In the rows, 128 means zero.
Where one turn sends some rows of the set: a few examples, then the rows asked:
Q410: [109 133  95 137 153 123 122 125 120 135 108 151 145 141 133 128 149 160
 118 151 137]
Q548: [119 136  92 129 148 117 120 126 133 135 110 141 154 142 134 109 158 156
 120 142 136]
Q781: [120 107 144 150 153 145 139 130 164  92 115 117 134  78 137 137 108 139
 135 108 100]
Q856: [127 155 108 156 132 114 130 134 142 138 138 148 125 137 135  86 153 136
  92 153 127]
Q751: [105  99 105 114 118 115 161 160 150 127 150 169 122 104 129 135 125 109
 109 142 151]
Q74: [106 100 122 118 144 123 143 154 124 131 124 163 113  85 123 119 106 109
 112 140 162]
Q435: [107 120 148 162 146 137 139 119 165 113 138 115 111  90 136 150 123 112
 125 129  74]
Q562: [107 142 127 164 124 164 149 144 169 105 121 140 131  96 139 126 107 109
 133  95 110]
Q521: [102  93 109 123 122 114 170 145 134 133 158 172 123  95 134 133 115 115
 126 144 150]
Q294: [142 146 113 144 147  95 136 120 140 141 142 152 117 143 139 146 132 163
  91 154 128]
Q994: [104 116 138 147 129 139 154 129 169 110 152 109 110  73 123 144 121 110
 126 118  83]
Q418: [132 109 130 146 147 128 130 145 167 101 123 109 119  72 134 128 113 137
 150 103 103]
Q866: [105 102 117 116 136 117 141 169 129 129 118 176 118  98 125 120 114 115
 114 134 159]
Q519: [104 147 111 151 134 152 136 154 170 114 116 127 121  86 135 121  91 110
 133 105  97]
Q790: [111 118 151 157 127 139 157 121 172 120 133 132 102 103 132 144 124 103
 135 106  77]
Q251: [119 116 119 114 138 104 169 141 129 121 147 181 124  80 141 138 122 118
 124 130 150]
Q245: [119 141 128 160 116 164 146 143 174  98 126 116 125  85 126 123 108 120
 115 119  85]
Q2: [117 115 141 162 160 145 129 130 163 101 121 107 138  77 140 145 102 142
 135 114 106]
Q237: [108 118 127 145 129 128 144 131 171 121 132 113  98  96 126 137 123 107
 141 117  68]
Q65: [122 111 125  99 143  99 155 155 140 120 135 176 119  90 133 140 129 111
 110 133 147]
Q838: [126 149 116 159 123 119 121 124 146 133 154 154 135 125 133  88 153 129
  97 156 138]
Q364: [122 117 138 145 153 136 139 137 155 102 122 111 125  66 128 142  99 138
 131 104 105]
Q834: [122 125 142 143 128 139 144 125 171 111 118 114 110  90 123 153 112 124
 125 115  69]
Q256: [117 128 109 141 143 116 115 117 117 139 107 163 148 132 131 125 142 159
 133 149 145]
Q230: [121 150 109 158 127 124 131 136 134 132 149 151 126 130 136 101 162 140
  99 168 130]
Q279: [ 86 130 123 153 136 163 143 145 158 114 121 117 123  73 122 126  99 109
 124 111  97]
Q756: [120 155 114 169 131 122 121 127 151 138 149 156 123 129 131  88 147 133
  99 159 127]
Q809: [104 105 122 121 139 118 159 148 121 141 124 182 115  95 132 124 103 114
 122 135 151]
Q700: [140 152 124 163 132 119 134 130 140 129 155 157 135 113 144  93 138 134
  86 162 141]
Q595: [ 90 147 127 165 140 168 139 135 166 107 126 124 134  88 138 132 108 111
 123 122  89]
Q613: [125 110 137 148 135 153 132 138 158  96 106 106 130  82 120 131 116 139
 140 116  90]
Q972: [132 144 110 146 144  90 126 107 164 143 138 146 120 150 131 147 123 155
 105 144 127]
Q52: [127 141 114 131 143 109 138 102 144 154 130 155 134 147 135 154 109 146
  91 150 126]
Q214: [106 101 108 113 121 123 164 150 148 131 155 156 122  97 129 137 112 103
 106 145 155]
Q200: [111 114 110 135 147 127 123 112 124 134 113 150 159 127 127 117 163 147
 128 162 137]
Q990: [110 127 104 134 144 125 108 107 128 139 107 146 152 134 125 121 150 150
 129 142 144]
Q610: [108 113 149 152 136 139 152 119 171 111 135 123 111  94 132 149 115 110
 124 122  74]
Q999: [136 150 121 138 141  95 128 106 152 152 138 150 124 141 136 145 119 152
  94 138 135]
Q380: [ 97 135 131 163 138 166 144 135 170 100 123 129 129  85 137 125 101 110
 118 110  90]
Q42: [123 113 120  95 147 100 159 137 137 121 137 163 118  79 135 144 126 109
 117 135 150]
Q236: [113 137 100 137 156 118 108 117 140 133 107 148 152 136 125 113 153 155
 136 143 141]
Q201: [119 146 107 167 115 121 128 127 133 140 148 162 133 130 138  98 144 134
 107 164 140]
Q676: [131 100 145 162 143 142 141 136 162  99 117 118 130  89 139 138 114 139
 150  92 113]
Q278: [132 139 110 137 143  92 133 119 151 146 135 137 123 158 131 136 130 156
  97 143 125]
Q260: [139 148 118 143 130  91 138 107 144 146 143 161 125 137 137 151 130 153
 106 150 130]

Q866 turns into Q751
Q990 turns into Q838
Q201 turns into Q260
And these:
Q2 turns into Q595
Q278 turns into Q548
Q610 turns into Q781
Q364 turns into Q279
Q521 turns into Q251
Q562 turns into Q790
Q756 turns into Q972
Q200 turns into Q700
Q42 turns into Q74
Q245 turns into Q834
Q237 turns into Q418
Q294 turns into Q410

